In the rows, 128 means zero.
Which row each row swaps with, under one turn or mirror:
The rows were stretched afterwards, more along some directions than others.
Dom: [130 117 120 100 145 161 149 100 101 145 138  98 143 137 101 117 121  99
 140 124 155 146 138 138 113 114]
paku: [147 141 113 115 140 167 149 112 126 134 135 114 138 136 104 125 134 119
 113 147 112 143 115 143 129 103]
kinu: [155 158 114 109 141 138 142 135  93 144 132 141 141 134 124 125 114 135
 139 145 129 135 112 126 125 105]
Gima: [157 159  97 114 162 159 153 139  91 163 125 123 124 144  86 119 102 128
  98 135 119 125 139 132 127 106]
fanu: [146 139 112 113 120 164 145 144  94 149 119 123 117 115 117  87 134 134
 143 143 159 144 132 168 114  90]
samiv: [121 124 127 116 122 159 163 115 120 146 106 111 125 120 104 100 137 133
 129 147 153 130 132 158 122 117]
dis: [150 159 117 110 137 141 144 138  94 150 125 142 138 134 119 123 120 138
 137 148 129 133 113 133 128  99]
zevo: [127 121 122 118 125 162 163 121 121 155 106 107 120 124 103 102 132 130
 129 142 152 128 130 163 124 113]
kuf: [129 119 118  98 151 162 150 102  99 145 136 102 144 136 103 111 117 101
 144 126 158 142 139 135 111 117]
Keb: [141 150 108 101 155 159 129 138 107 116 114 111 150 138  99  98 112 137
 119 135 116 157 127 151 114 106]
Nudim: [120 120 118 121 126 163 158 122 126 150 105 109 124 129 103  99 134 135
 122 143 152 126 122 164 125 117]
ged: [160 136 108 108 163 161 138 110 121 127 150 106 144 140 103 128 130 125
  91 143 122 154 102 140 127 122]
kisi: [146 139 111 113 121 169 144 147  98 147 115 117 113 120 113  83 131 132
 137 146 155 143 137 171 117  86]
Lolog: [134 132 101 150 154 171 142 128  99 140 128 117 115 136 100  99 149 111
 122 138 133 139 141 163 138  98]
kudat: [137 136 101 149 154 171 143 128  97 140 125 115 114 138  96  96 145 114
 120 137 136 138 141 165 138  98]
masu: [151 157 115 110 142 137 146 134  95 149 128 142 141 137 112 125 120 138
 137 143 131 128 112 124 132 104]
besek: [154 162 113 113 140 140 143 140  90 146 127 143 139 135 115 124 117 141
 137 145 128 131 115 123 130  99]
boma: [134 130 122 121 127 159 135 142 133 138 112 100 121 128  93 115 122 124
 117 152 151 144 135 130 117  98]
Boli: [116 130 113 120 143 149 130 133 128 146 115 131 124 147 110 106 102 124
 112 149 123 130 138 129 157 121]
tevam: [141 146 106  98 156 160 130 135 105 121 109 109 146 139  93  96 113 138
 117 132 123 152 128 150 116 107]
mogi: [122 122 126 114 123 158 161 123 123 145 104 104 127 127 105 103 126 133
 122 145 150 128 132 164 121 120]
zet: [119 135 110 115 141 150 131 132 121 143 116 134 128 146 107 106 103 128
 113 150 122 128 136 130 156 123]
napop: [123 132 111 120 141 146 137 134 129 137 113 133 127 148 111 102 103 134
 105 149 122 130 130 133 157 128]
kapes: [163 143 110 120 141 152 153 128 105 155 140 104 129 126 102 125 122 128
  98 143 152 154 131 140 102 111]
dok: [116 129 117 122 139 141 134 136 124 148 113 127 126 147 106 111 101 128
 110 145 124 122 134 133 157 124]
Pep: [142 140 113 111 121 166 147 139  96 150 118 120 116 117 109  82 133 131
 142 146 158 142 139 167 121  87]
libe: [151 161  95 121 158 167 155 134  93 152 126 128 119 143  80 118 115 129
 103 134 118 121 140 136 137 106]
Lif: [126 122 123 112 126 162 162 114 118 151 107 110 126 127 102  98 132 130
 129 146 158 127 135 160 125 119]
veged: [143 138 108 115 122 169 142 140  94 150 120 121 115 119 112  84 136 132
 140 145 160 142 132 170 120  84]
rig: [126 137  98 113 138 167 117 118 111 134 123 115 124 144  93  91 115 114
 125 138 118 126 134 143 148  97]
kav: [127 114 124  98 146 161 151 106 106 145 135  95 146 132 104 115 123 102
 145 125 159 145 137 137 107 113]
notim: [165 148 107  92 169 164 169 140  89 165 125 116 142 137  82 111 119 131
 124 132 148 134 120 146 117 100]
zub: [135 127 127 118 141 162 145 131 106 145 138 129 121 134 115 128 144 124
 119 139 129 147 137 142 136 113]
Fidoz: [141 141 110 122 149 176 152 152 111 147  91 110  98 141  93 100 112 121
 117 142 119 112 149 152 132  99]
Tizep: [136 134 122 119 129 157 140 142 127 141 109 107 117 126  88 111 120 124
 117 152 146 140 136 124 127  97]
mol: [136 133 106 150 156 165 143 126  99 142 127 116 117 139 101  99 145 114
 119 137 132 137 139 162 140  99]
Mava: [142 151 107 100 154 160 128 136 104 117 113 111 145 139  93  96 115 135
 122 133 117 155 132 151 117 107]
Zeguz: [120 133 114 120 136 143 130 131 125 139 117 132 127 142 109 113 103 130
 116 147 120 127 131 123 156 124]
Bozu: [134 130 121 120 142 158 143 134  98 145 144 133 121 132 119 127 142 121
 125 139 130 146 136 141 134 112]
Katem: [131 117 117  93 151 162 151 105 105 147 133  96 145 139 100 110 118 107
 137 124 157 141 138 141 110 116]
tar: [123 138  99 116 132 169 120 118 111 133 125 117 124 142  93  94 117 114
 126 140 122 123 136 138 150  97]
Gup: [145 138 112 110 123 165 143 143  95 153 118 117 114 119 113  85 131 128
 143 142 155 140 137 171 118  88]
Deg: [121 137  98 118 136 168 115 121 112 136 124 116 121 145  96  93 115 113
 125 140 118 122 138 140 149  99]
fep: [158 135 108 113 162 162 135 121 120 130 150 103 136 142 105 133 130 120
  93 142 116 149 112 139 125 127]
Bar: [123 134  97 119 138 169 119 116 114 134 122 116 122 149  93  94 116 112
 121 136 119 120 135 139 154 100]
zaso: [123 136  97 117 134 167 118 124 112 136 120 114 121 145  92  93 114 114
 126 139 122 120 137 138 148  95]
Siv: [165 149 106 100 173 162 164 138  87 167 130 125 136 132  87 113 128 133
 122 134 140 136 108 152 123  96]
Bir: [144 148 107  97 155 158 129 136 105 117 109 111 148 144  98  96 111 139
 121 132 121 151 130 149 118 109]
Vazol: [141 135 110 121 146 182 150 153 116 150  92 102  97 137  96  99 114 121
 116 143 129 119 143 157 123  96]
kib: [137 134 102 145 156 173 141 121  98 130 126 119 121 138  98  97 145 112
 118 139 133 143 140 157 136 101]
suze: [146 145 106 104 158 164 128 139 103 125 109 114 142 143  98  95 119 135
 121 133 127 154 130 154 115 103]
toko: [133 127 127 118 145 158 144 134 103 143 138 130 121 135 120 129 139 120
 126 135 124 142 139 138 138 114]
bota: [143 143 113 117 139 164 146 107 125 126 134 116 140 137 108 119 127 116
 113 151 113 145 118 141 134 107]
nereg: [137 131 100 148 155 169 144 131  97 145 125 115 113 136  99  97 144 114
 116 137 140 140 140 163 137  99]
beb: [149 138 111 119 143 168 146 114 127 133 136 107 134 135 109 121 129 113
 112 147 113 149 119 145 123 105]
munu: [147 138 111 115 143 168 147 114 126 129 137 111 136 137 113 122 129 117
 110 146 114 148 117 150 124 110]
fibat: [141 136 118 115 126 159 135 137 118 133 111 102 123 124  93 108 117 128
 121 155 153 151 133 130 112  96]
zasum: [160 143 113 115 144 148 148 126 108 151 140 104 127 124 100 123 126 123
 110 136 149 153 133 144 102 118]
fuf: [124 120 125 119 127 166 159 120 128 147 103 103 122 128 103 101 132 128
 125 145 144 130 134 156 127 119]
tere: [138 133 124 114 138 158 147 134  89 147 136 133 123 133 118 127 137 124
 132 135 135 144 138 142 131 109]
Mifuv: [120 133 116 119 139 148 135 140 125 143 113 131 127 142 111 107 101 128
 121 149 124 131 136 121 153 122]
veni: [143 139 104 124 152 182 147 151 107 156  92 108  96 143  84  96 113 118
 114 144 123 120 150 156 134  88]

besek pairs with beb
Gima pairs with kapes
zasum pairs with libe

